In the data rows, the value 500 means zero.
Each row of this table is followed by its label. One hidden rule gives the labels. It looks at one to three of the table's principal directions, none of them among the few with the most spread.
array([395, 461, 500, 660, 502, 779, 582, 452, 381, 543, 409, 443, 455, 501,
       494, 290, 676, 624, 629, 508, 468, 490, 678, 470, 550, 244, 491, 510,
       516, 547, 329, 506]) 2
array([328, 379, 511, 627, 470, 844, 741, 331, 593, 553, 447, 460, 348, 487,
       522, 396, 415, 722, 722, 556, 459, 380, 684, 553, 559, 215, 626, 430,
       529, 676, 264, 419]) 1
array([397, 429, 497, 778, 554, 960, 725, 471, 389, 708, 547, 566, 380, 624,
       558, 282, 489, 597, 564, 362, 373, 624, 756, 426, 462, 424, 531, 570,
       593, 525, 373, 538]) 3
array([684, 667, 282, 422, 534, 167, 347, 635, 470, 686, 578, 694, 478, 581,
       615, 498, 612, 496, 010, 227, 572, 509, 329, 454, 331, 547, 375, 644,
       459, 293, 850, 504]) 1
array([708, 613, 615, 424, 408, 479, 466, 546, 406, 453, 398, 513, 468, 559,
       492, 605, 580, 244, 479, 283, 451, 587, 520, 540, 523, 645, 489, 618,
       407, 501, 604, 670]) 3
array([484, 571, 412, 499, 408, 348, 435, 510, 470, 406, 424, 468, 499, 420,
       543, 449, 627, 524, 409, 518, 549, 427, 537, 456, 492, 302, 410, 462,
       483, 532, 546, 490]) 3
array([443, 544, 497, 660, 466, 730, 653, 481, 534, 525, 302, 533, 353, 481,
       615, 386, 649, 576, 546, 469, 452, 391, 665, 476, 554, 169, 585, 584,
       350, 667, 359, 449]) 1
array([511, 627, 481, 530, 509, 374, 474, 500, 483, 428, 361, 447, 451, 507,
       607, 503, 701, 480, 465, 525, 592, 373, 561, 499, 600, 374, 536, 568,
       362, 573, 409, 528]) 2
array([617, 591, 502, 480, 373, 409, 421, 525, 318, 439, 453, 494, 442, 536,
       470, 458, 643, 375, 386, 267, 503, 560, 552, 490, 491, 506, 387, 562,
       543, 435, 653, 655]) 3
array([402, 522, 476, 771, 656, 858, 728, 517, 473, 735, 419, 611, 468, 598,
       697, 316, 580, 606, 515, 511, 364, 553, 711, 425, 487, 366, 549, 568,
       486, 564, 379, 524]) 1
array([658, 685, 588, 367, 375, 451, 562, 570, 284, 562, 357, 603, 459, 628,
       502, 567, 610, 216, 325, 106, 304, 704, 455, 555, 433, 582, 408, 561,
       676, 344, 956, 822]) 3
array([469, 535, 336, 561, 645, 416, 479, 658, 502, 716, 592, 727, 528, 449,
       573, 343, 451, 596, 173, 411, 479, 544, 411, 356, 329, 548, 438, 568,
       550, 299, 714, 364]) 2
array([329, 669, 456, 656, 699, 577, 643, 613, 402, 689, 343, 540, 616, 556,
       733, 406, 732, 464, 460, 606, 466, 561, 590, 401, 501, 383, 580, 519,
       458, 484, 453, 537]) 1
array([392, 472, 459, 240, 409, 129, 462, 451, 617, 249, 376, 395, 581, 323,
       364, 650, 430, 598, 632, 807, 622, 283, 198, 589, 580, 361, 557, 282,
       611, 443, 626, 442]) 1
array([704, 564, 435, 640, 580, 474, 478, 573, 584, 611, 614, 661, 479, 498,
       698, 490, 334, 423, 304, 394, 520, 532, 697, 372, 416, 802, 465, 645,
       293, 570, 418, 474]) 2
array([378, 539, 601, 403, 498, 437, 513, 508, 390, 405, 394, 410, 574, 483,
       420, 525, 596, 412, 589, 567, 441, 551, 419, 538, 565, 466, 496, 406,
       667, 421, 609, 603]) 3
array([594, 552, 574, 560, 425, 549, 570, 467, 601, 506, 410, 584, 427, 459,
       661, 549, 395, 374, 494, 382, 517, 444, 678, 535, 503, 575, 595, 521,
       277, 723, 408, 491]) 2
array([544, 473, 522, 362, 376, 456, 489, 379, 608, 395, 487, 394, 465, 487,
       455, 644, 457, 521, 594, 537, 506, 415, 480, 615, 544, 393, 494, 424,
       485, 614, 469, 510]) 1
array([647, 469, 566, 227, 460, 193, 238, 474, 494, 351, 599, 332, 664, 615,
       330, 791, 562, 368, 594, 610, 660, 518, 170, 679, 566, 724, 495, 441,
       472, 425, 550, 590]) 1
array([417, 421, 560, 447, 552, 481, 520, 373, 631, 406, 462, 360, 519, 463,
       467, 594, 448, 603, 761, 757, 639, 313, 464, 614, 658, 479, 666, 412,
       408, 618, 224, 423]) 1
array([556, 483, 715, 340, 289, 325, 313, 503, 375, 224, 487, 340, 658, 573,
       348, 739, 560, 148, 671, 514, 555, 654, 327, 645, 548, 708, 484, 358,
       519, 557, 609, 681]) 3
array([641, 649, 587, 196, 462, 103, 353, 568, 415, 432, 405, 517, 605, 494,
       434, 687, 553, 250, 366, 370, 534, 537, 241, 614, 507, 733, 478, 476,
       556, 317, 850, 662]) 3
array([345, 511, 466, 606, 574, 599, 609, 503, 365, 600, 476, 479, 567, 576,
       553, 400, 589, 547, 560, 568, 493, 571, 552, 469, 499, 436, 521, 428,
       638, 444, 486, 577]) 2
array([338, 528, 463, 508, 556, 394, 452, 616, 385, 514, 487, 528, 638, 482,
       483, 415, 617, 485, 400, 577, 468, 601, 354, 432, 435, 447, 434, 418,
       662, 347, 699, 495]) 1
array([500, 561, 504, 418, 468, 302, 451, 460, 586, 384, 480, 380, 548, 514,
       567, 692, 527, 422, 566, 642, 636, 412, 468, 561, 570, 515, 578, 439,
       372, 625, 386, 501]) 1
array([344, 463, 545, 613, 276, 624, 589, 436, 521, 262, 359, 400, 397, 416,
       499, 459, 557, 499, 664, 581, 466, 431, 644, 482, 558, 153, 517, 402,
       487, 743, 391, 466]) 3
array([377, 498, 615, 437, 488, 522, 529, 547, 345, 462, 411, 465, 604, 509,
       389, 493, 573, 386, 602, 520, 418, 628, 376, 534, 514, 513, 510, 403,
       690, 379, 669, 607]) 3
array([533, 498, 473, 520, 487, 489, 442, 579, 427, 580, 537, 576, 629, 531,
       520, 482, 517, 429, 426, 463, 492, 631, 434, 481, 392, 581, 438, 456,
       512, 445, 630, 526]) 3
array([317, 529, 617, 665, 479, 634, 619, 566, 432, 449, 304, 558, 562, 446,
       597, 394, 569, 384, 587, 576, 406, 562, 584, 456, 514, 402, 561, 409,
       505, 612, 518, 525]) 2
array([524, 500, 442, 424, 591, 333, 534, 447, 757, 438, 514, 517, 412, 435,
       548, 611, 336, 652, 468, 665, 526, 283, 431, 511, 571, 507, 564, 534,
       449, 541, 439, 388]) 3
array([474, 530, 486, 623, 529, 508, 404, 538, 374, 385, 458, 400, 521, 532,
       496, 385, 759, 525, 519, 604, 503, 510, 572, 418, 579, 374, 393, 565,
       493, 501, 391, 551]) 3
array([585, 509, 514, 501, 468, 567, 586, 456, 634, 556, 478, 566, 436, 456,
       592, 559, 343, 480, 508, 433, 494, 441, 611, 526, 482, 545, 573, 519,
       355, 633, 424, 455]) 2
array([217, 282, 635, 743, 422, 999, 799, 314, 540, 428, 407, 420, 360, 514,
       456, 353, 403, 685, 916, 659, 390, 440, 709, 560, 619, 205, 652, 361,
       616, 748, 208, 469]) 2
array([364, 513, 548, 492, 480, 544, 549, 544, 369, 458, 336, 484, 557, 583,
       433, 459, 729, 506, 563, 577, 381, 563, 310, 546, 533, 269, 482, 438,
       692, 400, 709, 618]) 1
array([292, 451, 484, 556, 647, 553, 582, 499, 540, 542, 522, 474, 566, 449,
       514, 436, 446, 620, 581, 715, 490, 475, 497, 452, 521, 462, 561, 420,
       591, 471, 400, 406]) 3
array([662, 384, 579, 028, 407, 000, 123, 369, 562, 115, 765, 166, 514, 462,
       081, 867, 341, 434, 650, 605, 788, 366, 152, 682, 665, 876, 487, 452,
       572, 340, 455, 496]) 3
array([495, 688, 443, 437, 483, 167, 407, 639, 480, 425, 363, 569, 593, 374,
       623, 511, 623, 367, 260, 513, 512, 480, 435, 417, 446, 450, 422, 475,
       453, 465, 723, 495]) 1
array([539, 311, 467, 472, 677, 448, 421, 595, 684, 666, 705, 767, 549, 452,
       404, 467, 174, 650, 364, 526, 545, 479, 163, 507, 376, 823, 582, 534,
       492, 308, 649, 257]) 1
array([480, 581, 481, 489, 508, 432, 478, 504, 350, 502, 452, 405, 592, 649,
       532, 539, 724, 446, 523, 546, 521, 570, 458, 537, 534, 442, 458, 465,
       583, 445, 551, 677]) 1
array([481, 447, 526, 532, 524, 577, 664, 450, 768, 534, 461, 666, 315, 420,
       577, 511, 232, 617, 465, 476, 439, 330, 505, 529, 506, 482, 646, 539,
       420, 620, 487, 345]) 2
array([531, 443, 566, 414, 476, 475, 481, 429, 591, 419, 449, 461, 479, 412,
       432, 550, 418, 533, 631, 567, 563, 373, 464, 584, 579, 526, 579, 472,
       419, 557, 398, 443]) 3
array([492, 590, 299, 732, 626, 607, 634, 626, 457, 803, 572, 783, 360, 468,
       695, 215, 429, 615, 115, 223, 412, 556, 714, 265, 313, 493, 428, 667,
       537, 374, 632, 416]) 3
array([454, 378, 468, 603, 529, 692, 571, 443, 626, 571, 527, 546, 412, 471,
       502, 418, 408, 687, 580, 543, 550, 382, 537, 514, 507, 392, 606, 524,
       393, 591, 314, 332]) 1
array([473, 520, 575, 614, 481, 739, 696, 471, 613, 539, 390, 609, 376, 447,
       632, 440, 395, 499, 490, 426, 286, 492, 712, 471, 490, 388, 511, 525,
       478, 673, 487, 491]) 3
array([737, 666, 538, 273, 365, 102, 189, 582, 420, 312, 463, 379, 691, 483,
       488, 736, 696, 171, 406, 473, 614, 570, 389, 544, 498, 659, 367, 492,
       323, 510, 614, 625]) 3
array([464, 634, 396, 594, 605, 357, 431, 669, 296, 625, 472, 618, 585, 537,
       596, 332, 710, 452, 232, 401, 530, 601, 458, 375, 411, 526, 417, 560,
       558, 304, 703, 549]) 3
array([477, 504, 587, 472, 558, 498, 502, 526, 527, 478, 448, 499, 589, 459,
       504, 541, 475, 428, 572, 598, 466, 521, 464, 517, 532, 593, 542, 466,
       473, 516, 483, 500]) 3
array([348, 628, 577, 466, 613, 470, 534, 620, 279, 539, 325, 468, 702, 522,
       509, 453, 746, 360, 522, 590, 383, 663, 413, 472, 521, 468, 470, 430,
       680, 328, 683, 661]) 3
array([531, 524, 594, 476, 392, 545, 534, 454, 486, 351, 358, 421, 453, 542,
       472, 574, 605, 432, 631, 525, 430, 479, 505, 569, 598, 378, 505, 502,
       494, 597, 498, 617]) 1
array([538, 474, 553, 400, 490, 391, 418, 414, 557, 318, 492, 347, 478, 413,
       403, 569, 478, 526, 640, 626, 578, 367, 521, 540, 636, 534, 506, 496,
       457, 545, 328, 482]) 3
array([605, 493, 496, 285, 410, 346, 421, 459, 517, 491, 576, 477, 481, 598,
       393, 680, 474, 458, 444, 379, 527, 515, 280, 634, 472, 554, 483, 483,
       573, 412, 698, 566]) 1
array([396, 480, 538, 546, 445, 471, 560, 457, 547, 410, 329, 528, 468, 388,
       540, 432, 490, 552, 588, 583, 568, 342, 512, 546, 565, 365, 603, 405,
       447, 612, 456, 441]) 2
array([381, 506, 519, 530, 372, 656, 582, 410, 388, 405, 387, 314, 486, 519,
       468, 470, 685, 513, 700, 558, 468, 511, 641, 525, 569, 189, 475, 407,
       572, 605, 382, 591]) 1
array([592, 332, 455, 542, 574, 646, 448, 424, 608, 674, 823, 489, 494, 644,
       472, 581, 297, 588, 561, 471, 649, 534, 502, 556, 444, 751, 589, 546,
       367, 544, 247, 380]) 1
array([483, 553, 491, 579, 501, 604, 523, 559, 405, 568, 418, 541, 516, 579,
       550, 427, 691, 479, 444, 445, 416, 581, 498, 478, 472, 352, 457, 543,
       511, 480, 583, 562]) 1
array([561, 484, 615, 335, 461, 374, 501, 446, 525, 408, 425, 496, 476, 518,
       403, 631, 415, 439, 589, 482, 517, 435, 327, 647, 584, 637, 583, 462,
       560, 451, 622, 596]) 3
array([684, 517, 552, 215, 429, 043, 173, 622, 479, 410, 699, 553, 679, 540,
       369, 750, 393, 212, 261, 373, 571, 666, 121, 578, 373, 945, 386, 452,
       550, 313, 891, 554]) 3
array([394, 533, 565, 628, 456, 785, 820, 480, 601, 564, 225, 601, 430, 432,
       663, 472, 442, 491, 673, 537, 398, 431, 654, 509, 526, 283, 705, 460,
       380, 713, 413, 474]) 1
array([662, 621, 393, 539, 549, 454, 499, 597, 532, 743, 597, 703, 482, 596,
       695, 529, 453, 406, 170, 244, 471, 601, 538, 443, 330, 654, 459, 627,
       388, 469, 663, 504]) 1
array([637, 486, 628, 464, 441, 647, 475, 475, 408, 560, 536, 456, 532, 620,
       455, 600, 511, 305, 615, 331, 511, 641, 546, 597, 498, 695, 545, 537,
       406, 544, 436, 616]) 1
array([429, 423, 484, 482, 563, 571, 507, 538, 499, 562, 538, 546, 565, 462,
       410, 427, 461, 599, 501, 567, 414, 554, 385, 475, 448, 472, 456, 462,
       634, 376, 598, 445]) 2
array([427, 485, 483, 667, 303, 921, 852, 373, 622, 536, 348, 497, 306, 447,
       644, 480, 386, 555, 713, 448, 403, 432, 863, 481, 489, 139, 633, 458,
       376, 838, 266, 457]) 3
array([651, 543, 427, 434, 542, 417, 529, 511, 620, 663, 564, 675, 430, 533,
       587, 557, 343, 532, 279, 332, 467, 473, 443, 522, 407, 625, 493, 577,
       475, 443, 669, 485]) 1
array([213, 352, 497, 684, 604, 831, 648, 435, 438, 570, 495, 432, 515, 506,
       450, 273, 559, 748, 711, 699, 436, 504, 582, 466, 547, 251, 536, 404,
       673, 497, 312, 431]) 2
array([680, 540, 572, 318, 542, 136, 231, 485, 452, 374, 600, 346, 664, 562,
       446, 727, 524, 304, 564, 579, 760, 488, 375, 607, 601, 920, 527, 489,
       363, 459, 394, 601]) 3
array([615, 493, 493, 401, 392, 513, 629, 270, 767, 415, 465, 398, 290, 370,
       561, 652, 247, 598, 663, 506, 590, 217, 755, 589, 614, 440, 624, 496,
       305, 771, 181, 424]) 3
array([476, 507, 490, 516, 555, 542, 497, 547, 486, 591, 524, 559, 570, 506,
       529, 456, 513, 502, 420, 494, 410, 585, 479, 473, 432, 501, 436, 484,
       556, 452, 592, 497]) 3
array([445, 506, 450, 492, 468, 488, 559, 479, 586, 419, 484, 499, 375, 364,
       481, 444, 421, 603, 442, 503, 423, 406, 584, 420, 505, 344, 448, 517,
       566, 515, 513, 415]) 2
array([656, 585, 506, 420, 434, 405, 423, 500, 514, 448, 469, 492, 493, 423,
       525, 541, 507, 407, 413, 402, 469, 493, 600, 486, 489, 536, 397, 543,
       418, 541, 528, 538]) 2
array([457, 495, 507, 545, 305, 692, 592, 444, 437, 429, 419, 444, 377, 470,
       461, 424, 574, 505, 550, 374, 385, 528, 663, 480, 483, 203, 426, 479,
       570, 598, 517, 538]) 1
array([683, 353, 430, 489, 515, 393, 373, 438, 834, 456, 694, 529, 536, 362,
       535, 639, 144, 598, 572, 691, 731, 311, 511, 512, 484, 761, 593, 493,
       149, 699, 175, 234]) 3
array([350, 432, 636, 589, 451, 636, 600, 455, 482, 403, 405, 455, 565, 495,
       512, 495, 459, 438, 728, 650, 455, 536, 554, 546, 558, 481, 578, 347,
       553, 639, 422, 551]) 2
array([785, 494, 465, 402, 548, 274, 255, 555, 556, 571, 774, 617, 482, 645,
       472, 626, 397, 426, 195, 282, 545, 575, 320, 534, 400, 886, 386, 661,
       441, 372, 677, 513]) 1
Here are more rows. What is the label of each one?
array([452, 441, 404, 621, 532, 633, 600, 466, 597, 561, 566, 544, 365, 419,
       534, 388, 359, 667, 495, 492, 537, 399, 659, 405, 482, 430, 556, 558,
       441, 555, 323, 342]): 3
array([654, 556, 609, 282, 334, 335, 389, 455, 522, 303, 451, 372, 540, 454,
       423, 723, 493, 290, 575, 470, 498, 510, 471, 596, 547, 581, 448, 455,
       439, 580, 543, 602]): 2
array([491, 578, 573, 435, 409, 360, 250, 600, 211, 277, 428, 351, 574, 511,
       320, 418, 900, 350, 422, 443, 422, 644, 404, 458, 543, 364, 254, 534,
       656, 346, 701, 650]): 2
array([295, 485, 545, 520, 632, 459, 531, 556, 518, 501, 398, 503, 735, 481,
       556, 502, 555, 514, 609, 832, 470, 523, 337, 519, 523, 467, 555, 326,
       571, 488, 533, 487]): 1
array([551, 563, 424, 533, 523, 568, 528, 514, 542, 580, 478, 518, 512, 477,
       603, 475, 556, 540, 425, 504, 417, 511, 620, 439, 455, 371, 416, 540,
       437, 553, 468, 486]): 1
array([377, 483, 458, 476, 561, 359, 451, 555, 443, 480, 509, 526, 541, 430,
       427, 405, 516, 573, 432, 562, 540, 477, 364, 459, 490, 490, 484, 453,
       636, 339, 620, 445]): 3
array([513, 150, 512, 469, 334, 738, 499, 264, 685, 340, 745, 362, 312, 353,
       198, 477, 105, 773, 804, 550, 574, 350, 603, 554, 542, 486, 519, 430,
       537, 622, 178, 285]): 2
array([480, 506, 619, 574, 528, 810, 740, 391, 509, 511, 319, 424, 447, 493,
       556, 491, 483, 507, 803, 581, 395, 462, 751, 535, 638, 426, 614, 502,
       461, 652, 250, 601]): 3
array([475, 435, 528, 591, 486, 715, 634, 434, 589, 559, 479, 512, 490, 551,
       572, 529, 422, 540, 654, 567, 477, 490, 581, 548, 507, 450, 599, 458,
       422, 659, 351, 486]): 1
array([219, 592, 504, 812, 668, 772, 742, 652, 292, 721, 273, 706, 497, 521,
       676, 140, 711, 538, 394, 440, 327, 609, 614, 351, 459, 293, 548, 536,
       642, 398, 635, 536]): 3
array([578, 408, 425, 553, 677, 508, 448, 536, 676, 666, 732, 615, 546, 489,
       556, 514, 259, 597, 415, 561, 583, 488, 479, 447, 420, 783, 551, 570,
       352, 486, 355, 311]): 2
array([455, 600, 452, 593, 573, 585, 714, 376, 588, 498, 383, 385, 282, 551,
       657, 533, 560, 619, 638, 570, 595, 268, 749, 495, 685, 324, 694, 619,
       352, 665, 145, 508]): 3
array([650, 598, 460, 707, 492, 669, 531, 545, 380, 649, 427, 548, 534, 586,
       701, 425, 650, 383, 509, 381, 586, 568, 766, 442, 471, 546, 533, 606,
       225, 631, 302, 584]): 1
array([505, 502, 518, 559, 550, 464, 376, 632, 390, 511, 531, 600, 579, 470,
       465, 363, 563, 443, 341, 440, 433, 621, 439, 412, 427, 599, 376, 542,
       562, 368, 665, 494]): 2
array([513, 373, 613, 433, 578, 495, 527, 379, 695, 424, 532, 481, 460, 493,
       438, 610, 276, 597, 681, 665, 530, 350, 408, 633, 627, 667, 631, 466,
       478, 569, 359, 450]): 3
array([466, 363, 560, 431, 522, 500, 473, 422, 566, 445, 563, 494, 441, 444,
       350, 472, 352, 625, 569, 528, 506, 417, 403, 570, 550, 561, 521, 466,
       601, 445, 496, 428]): 3
array([477, 455, 497, 475, 559, 542, 575, 384, 626, 542, 590, 428, 482, 576,
       546, 619, 380, 579, 603, 605, 523, 443, 536, 576, 546, 539, 575, 455,
       497, 590, 341, 491]): 1
array([628, 526, 524, 334, 431, 253, 289, 603, 415, 426, 624, 442, 691, 563,
       402, 712, 511, 240, 469, 483, 604, 670, 283, 526, 430, 790, 458, 467,
       468, 398, 642, 572]): 3
array([465, 495, 560, 389, 393, 454, 454, 408, 482, 297, 406, 312, 459, 462,
       379, 554, 630, 518, 653, 582, 512, 408, 481, 576, 628, 302, 480, 455,
       537, 551, 434, 540]): 2
array([793, 644, 528, 384, 536, 211, 324, 642, 419, 584, 562, 688, 540, 523,
       544, 562, 439, 240, 163, 181, 506, 622, 420, 481, 398, 954, 401, 643,
       443, 320, 806, 619]): 3
array([393, 422, 503, 491, 676, 376, 395, 505, 531, 419, 568, 432, 598, 415,
       415, 437, 478, 638, 561, 771, 564, 420, 404, 466, 584, 590, 484, 459,
       569, 402, 388, 403]): 3
array([679, 565, 566, 133, 215, 175, 406, 356, 729, 155, 376, 260, 448, 453,
       421, 963, 484, 344, 694, 603, 652, 276, 340, 722, 646, 394, 608, 429,
       269, 736, 433, 525]): 1
array([685, 709, 548, 287, 580, 037, 243, 625, 406, 376, 376, 426, 729, 367,
       519, 637, 649, 229, 437, 582, 676, 474, 411, 485, 580, 814, 475, 535,
       307, 389, 527, 583]): 3
array([354, 554, 522, 615, 700, 582, 555, 586, 309, 633, 389, 549, 602, 558,
       543, 304, 713, 538, 481, 557, 422, 585, 480, 450, 530, 465, 487, 512,
       646, 331, 573, 591]): 3
array([298, 610, 342, 683, 619, 562, 665, 614, 419, 645, 371, 585, 556, 493,
       679, 317, 671, 610, 399, 617, 433, 527, 562, 337, 437, 231, 491, 481,
       589, 431, 569, 492]): 1
array([478, 480, 525, 487, 441, 501, 470, 541, 456, 406, 491, 503, 461, 448,
       399, 454, 513, 477, 478, 457, 439, 535, 460, 459, 492, 457, 444, 517,
       581, 446, 597, 491]): 2
array([500, 519, 496, 455, 402, 449, 390, 533, 331, 409, 448, 462, 483, 461,
       365, 376, 691, 502, 417, 390, 435, 549, 459, 475, 488, 337, 326, 508,
       649, 374, 686, 567]): 2
array([551, 490, 548, 544, 504, 509, 434, 585, 398, 491, 549, 557, 531, 530,
       451, 455, 499, 392, 442, 410, 460, 628, 473, 451, 459, 670, 445, 553,
       539, 416, 597, 551]): 2
array([585, 602, 479, 592, 457, 579, 520, 583, 401, 534, 457, 562, 442, 458,
       565, 399, 561, 393, 371, 309, 412, 594, 699, 368, 440, 492, 404, 618,
       454, 498, 543, 546]): 2
array([668, 508, 468, 619, 628, 702, 627, 469, 492, 826, 641, 651, 393, 683,
       637, 483, 341, 499, 421, 229, 533, 564, 672, 511, 441, 805, 604, 665,
       401, 479, 399, 562]): 3
array([553, 494, 610, 443, 455, 513, 543, 425, 534, 422, 421, 487, 362, 493,
       447, 545, 447, 473, 581, 409, 507, 401, 513, 588, 603, 542, 590, 552,
       471, 541, 468, 539]): 3
array([439, 553, 535, 424, 471, 476, 543, 511, 376, 515, 469, 442, 631, 643,
       499, 607, 602, 380, 541, 533, 405, 667, 394, 561, 476, 487, 454, 382,
       695, 430, 698, 701]): 1
array([521, 483, 578, 220, 607, 057, 186, 544, 440, 292, 541, 333, 772, 426,
       287, 647, 565, 419, 584, 780, 664, 477, 152, 582, 610, 787, 454, 392,
       572, 284, 563, 532]): 3
array([559, 633, 498, 621, 361, 608, 674, 528, 678, 486, 293, 598, 438, 365,
       783, 567, 421, 346, 501, 472, 463, 430, 788, 424, 456, 359, 605, 517,
       157, 851, 361, 424]): 3
array([515, 597, 495, 554, 466, 511, 485, 580, 347, 520, 435, 525, 493, 557,
       533, 437, 683, 395, 394, 362, 453, 598, 531, 446, 468, 438, 436, 567,
       520, 452, 617, 594]): 2
array([428, 517, 485, 520, 519, 531, 578, 534, 506, 575, 468, 568, 510, 540,
       546, 499, 507, 502, 459, 494, 454, 536, 434, 502, 455, 440, 539, 475,
       548, 476, 604, 498]): 1
